128 stands for zero in the data rows.
Here are some points:
[164, 195, 234, 128, 073, 099, 000, 033, 146, 063, 177, 200, 117, 109, 158, 100]
[120, 148, 050, 119, 137, 124, 202, 151, 131, 164, 105, 147, 111, 100, 128, 102]
[092, 148, 099, 103, 116, 109, 143, 113, 079, 149, 087, 077, 160, 132, 148, 149]
[168, 130, 137, 111, 112, 089, 118, 094, 173, 122, 142, 148, 126, 108, 172, 106]
[103, 114, 084, 105, 156, 106, 188, 093, 080, 200, 066, 034, 177, 132, 162, 099]
[141, 100, 086, 122, 145, 109, 147, 105, 118, 171, 097, 075, 150, 142, 145, 144]
[128, 142, 149, 099, 119, 087, 087, 070, 130, 149, 101, 093, 157, 117, 179, 116]
[126, 101, 127, 128, 178, 129, 165, 139, 126, 152, 100, 091, 165, 133, 144, 106]
[136, 121, 162, 154, 116, 193, 102, 178, 126, 087, 193, 171, 090, 137, 083, 179]
[168, 120, 173, 103, 135, 148, 101, 097, 110, 132, 145, 122, 165, 146, 138, 114]
[108, 143, 153, 090, 112, 100, 106, 076, 104, 168, 129, 045, 150, 151, 172, 127]
[084, 171, 121, 110, 105, 145, 068, 081, 088, 109, 132, 155, 132, 119, 112, 119]
[123, 118, 105, 117, 123, 088, 156, 139, 142, 140, 084, 111, 121, 128, 157, 114]
[141, 103, 130, 169, 115, 176, 151, 229, 156, 052, 190, 208, 070, 144, 088, 164]
[176, 157, 221, 117, 105, 099, 013, 044, 148, 109, 180, 145, 144, 115, 168, 101]
[151, 117, 099, 139, 159, 131, 203, 200, 150, 151, 096, 122, 146, 122, 123, 129]
[106, 090, 113, 136, 129, 169, 156, 212, 153, 111, 126, 122, 123, 135, 092, 158]
[154, 108, 139, 109, 139, 168, 128, 136, 131, 138, 137, 136, 129, 144, 149, 134]
[130, 125, 119, 158, 113, 142, 125, 102, 151, 074, 147, 172, 080, 119, 102, 106]
[181, 134, 166, 145, 112, 127, 069, 107, 137, 101, 150, 170, 129, 124, 123, 126]
[164, 125, 184, 138, 133, 140, 063, 089, 140, 114, 150, 149, 149, 144, 119, 138]
[148, 139, 174, 179, 126, 149, 085, 110, 122, 066, 163, 205, 093, 126, 081, 137]
[131, 093, 131, 148, 180, 184, 184, 201, 114, 146, 129, 111, 126, 133, 079, 160]
[186, 140, 193, 140, 096, 113, 039, 074, 141, 105, 134, 161, 139, 126, 142, 124]
[114, 104, 081, 132, 141, 130, 192, 126, 150, 118, 103, 093, 116, 117, 147, 081]
[154, 168, 246, 185, 077, 162, 000, 111, 154, 000, 214, 255, 091, 135, 067, 142]
[172, 142, 216, 116, 108, 137, 035, 056, 138, 104, 181, 153, 143, 134, 126, 100]
[149, 150, 184, 099, 090, 088, 019, 011, 113, 145, 121, 104, 157, 134, 167, 133]
[120, 096, 100, 119, 117, 135, 176, 193, 114, 135, 121, 118, 122, 154, 144, 134]
[078, 143, 113, 126, 076, 096, 114, 158, 126, 105, 137, 159, 096, 142, 138, 148]
[158, 096, 092, 178, 153, 184, 143, 194, 136, 093, 164, 178, 071, 133, 067, 171]
[088, 160, 110, 068, 092, 037, 105, 017, 109, 191, 077, 060, 161, 127, 217, 073]
[150, 175, 209, 079, 092, 049, 000, 000, 114, 150, 115, 107, 163, 115, 218, 077]
[121, 133, 196, 116, 107, 127, 052, 056, 132, 119, 167, 126, 142, 161, 100, 111]
[068, 171, 104, 096, 141, 135, 116, 080, 103, 149, 114, 109, 144, 119, 125, 109]
[115, 176, 161, 125, 120, 126, 094, 098, 094, 128, 103, 103, 170, 119, 149, 131]
[117, 100, 091, 118, 151, 136, 206, 195, 152, 158, 097, 094, 137, 135, 135, 145]
[155, 124, 150, 169, 129, 155, 124, 170, 148, 084, 173, 168, 091, 122, 088, 141]
[098, 100, 068, 110, 112, 104, 200, 173, 139, 150, 101, 114, 125, 144, 139, 124]
[154, 159, 160, 145, 134, 142, 075, 116, 135, 108, 167, 141, 126, 114, 117, 118]
[067, 089, 000, 108, 144, 123, 255, 167, 089, 179, 066, 070, 126, 141, 127, 142]
[141, 132, 090, 049, 125, 029, 169, 049, 144, 197, 058, 025, 179, 115, 255, 070]
[129, 089, 049, 106, 169, 118, 235, 142, 110, 218, 061, 059, 158, 118, 153, 111]
Then 12 other points, each followed by its number:
[139, 138, 144, 118, 112, 109, 083, 074, 082, 135, 111, 126, 143, 117, 164, 108] 0
[115, 126, 165, 119, 116, 127, 090, 134, 152, 106, 135, 118, 138, 128, 131, 136] 1
[137, 123, 110, 128, 125, 133, 172, 173, 123, 135, 117, 106, 135, 126, 123, 151] 2
[167, 109, 154, 169, 142, 158, 124, 185, 157, 076, 160, 183, 097, 132, 088, 139] 3
[098, 121, 123, 112, 125, 144, 128, 163, 157, 127, 120, 113, 127, 138, 117, 134] 4
[156, 132, 157, 132, 132, 112, 088, 110, 149, 116, 133, 146, 136, 111, 129, 116] 5
[120, 095, 149, 154, 168, 167, 156, 188, 144, 119, 151, 123, 121, 138, 082, 145] 6
[140, 142, 165, 163, 135, 169, 099, 165, 138, 105, 163, 190, 108, 122, 082, 128] 7
[111, 159, 140, 081, 123, 087, 108, 046, 095, 167, 083, 042, 164, 111, 201, 068] 8
[156, 142, 142, 118, 123, 108, 128, 099, 118, 141, 102, 104, 161, 129, 158, 111] 9
[164, 100, 128, 134, 123, 163, 149, 154, 119, 127, 160, 135, 109, 144, 102, 137] 10
[149, 110, 151, 158, 153, 150, 150, 174, 171, 124, 132, 132, 139, 124, 105, 140] 11
Which of these numbered points is nearest to each point below, ignoring the 2 directions in which the first points spread most? Its number follows each.
[140, 121, 136, 200, 147, 220, 101, 196, 157, 062, 204, 252, 058, 115, 024, 154] > 7
[180, 159, 204, 113, 118, 079, 067, 060, 163, 133, 139, 104, 167, 119, 181, 118] > 11
[107, 100, 112, 138, 161, 162, 180, 167, 128, 128, 139, 099, 133, 130, 100, 142] > 6
[152, 125, 161, 111, 130, 124, 114, 123, 115, 140, 105, 123, 171, 128, 171, 108] > 9
[078, 134, 056, 186, 162, 193, 192, 229, 143, 102, 133, 179, 072, 093, 037, 151] > 7
[120, 151, 119, 076, 119, 058, 113, 048, 102, 185, 068, 048, 177, 137, 212, 078] > 9
[136, 155, 115, 096, 120, 109, 137, 120, 118, 166, 109, 119, 156, 123, 155, 140] > 2
[150, 102, 150, 111, 127, 137, 096, 077, 125, 147, 152, 115, 145, 156, 138, 110] > 10
[134, 103, 071, 120, 103, 096, 187, 160, 147, 129, 107, 126, 099, 128, 154, 137] > 3
[121, 125, 096, 111, 142, 124, 171, 156, 154, 143, 110, 101, 150, 117, 144, 125] > 5
Now 12 new points, numbered from 0 again:
[126, 139, 165, 134, 126, 178, 114, 163, 122, 094, 177, 150, 119, 134, 093, 175] 0
[144, 148, 160, 084, 109, 077, 090, 043, 114, 177, 096, 057, 171, 117, 201, 083] 1
[130, 135, 155, 125, 093, 098, 083, 097, 129, 100, 153, 174, 096, 152, 158, 147] 2
[118, 106, 051, 142, 141, 142, 210, 198, 119, 135, 112, 148, 102, 110, 109, 135] 3
[140, 134, 116, 130, 131, 129, 137, 159, 133, 158, 120, 125, 150, 120, 126, 139] 4
[138, 109, 076, 110, 130, 113, 202, 115, 112, 158, 103, 113, 119, 134, 148, 115] 5
[119, 115, 123, 152, 133, 161, 129, 154, 121, 095, 162, 168, 098, 130, 086, 167] 6
[164, 082, 099, 194, 151, 184, 206, 244, 166, 071, 179, 217, 045, 128, 051, 156] 7
[151, 180, 185, 109, 112, 092, 034, 051, 124, 125, 131, 111, 159, 121, 153, 103] 8
[144, 128, 166, 180, 123, 152, 048, 091, 113, 058, 158, 218, 099, 124, 067, 130] 9
[151, 135, 156, 145, 140, 150, 095, 146, 128, 102, 155, 164, 121, 128, 099, 131] 10
[134, 125, 096, 118, 155, 137, 198, 162, 170, 135, 133, 114, 126, 114, 144, 107] 11
Which of these numbered points is nearest to each point below, ignoring the 2 directions in which the first points spread most? Its number follows each.
[140, 132, 149, 125, 114, 135, 044, 026, 113, 098, 149, 191, 095, 129, 110, 110] > 9
[167, 144, 195, 199, 149, 190, 068, 182, 161, 033, 193, 207, 102, 123, 041, 157] > 8
[116, 119, 126, 072, 145, 092, 128, 083, 080, 212, 050, 046, 208, 146, 190, 110] > 10
[129, 116, 150, 140, 147, 195, 142, 188, 122, 112, 179, 146, 119, 142, 085, 166] > 0
[117, 149, 154, 094, 072, 078, 077, 063, 120, 117, 144, 122, 116, 149, 194, 161] > 2
[107, 110, 129, 111, 125, 123, 144, 141, 140, 136, 110, 091, 141, 130, 138, 116] > 1
[148, 165, 222, 128, 107, 124, 024, 105, 155, 092, 168, 151, 150, 132, 140, 141] > 4
[180, 161, 165, 122, 098, 066, 070, 047, 165, 110, 134, 144, 110, 100, 187, 085] > 7
[128, 129, 145, 102, 096, 087, 120, 094, 105, 149, 110, 083, 151, 148, 192, 112] > 1
[111, 140, 026, 112, 142, 122, 220, 165, 148, 165, 096, 127, 115, 103, 133, 108] > 3
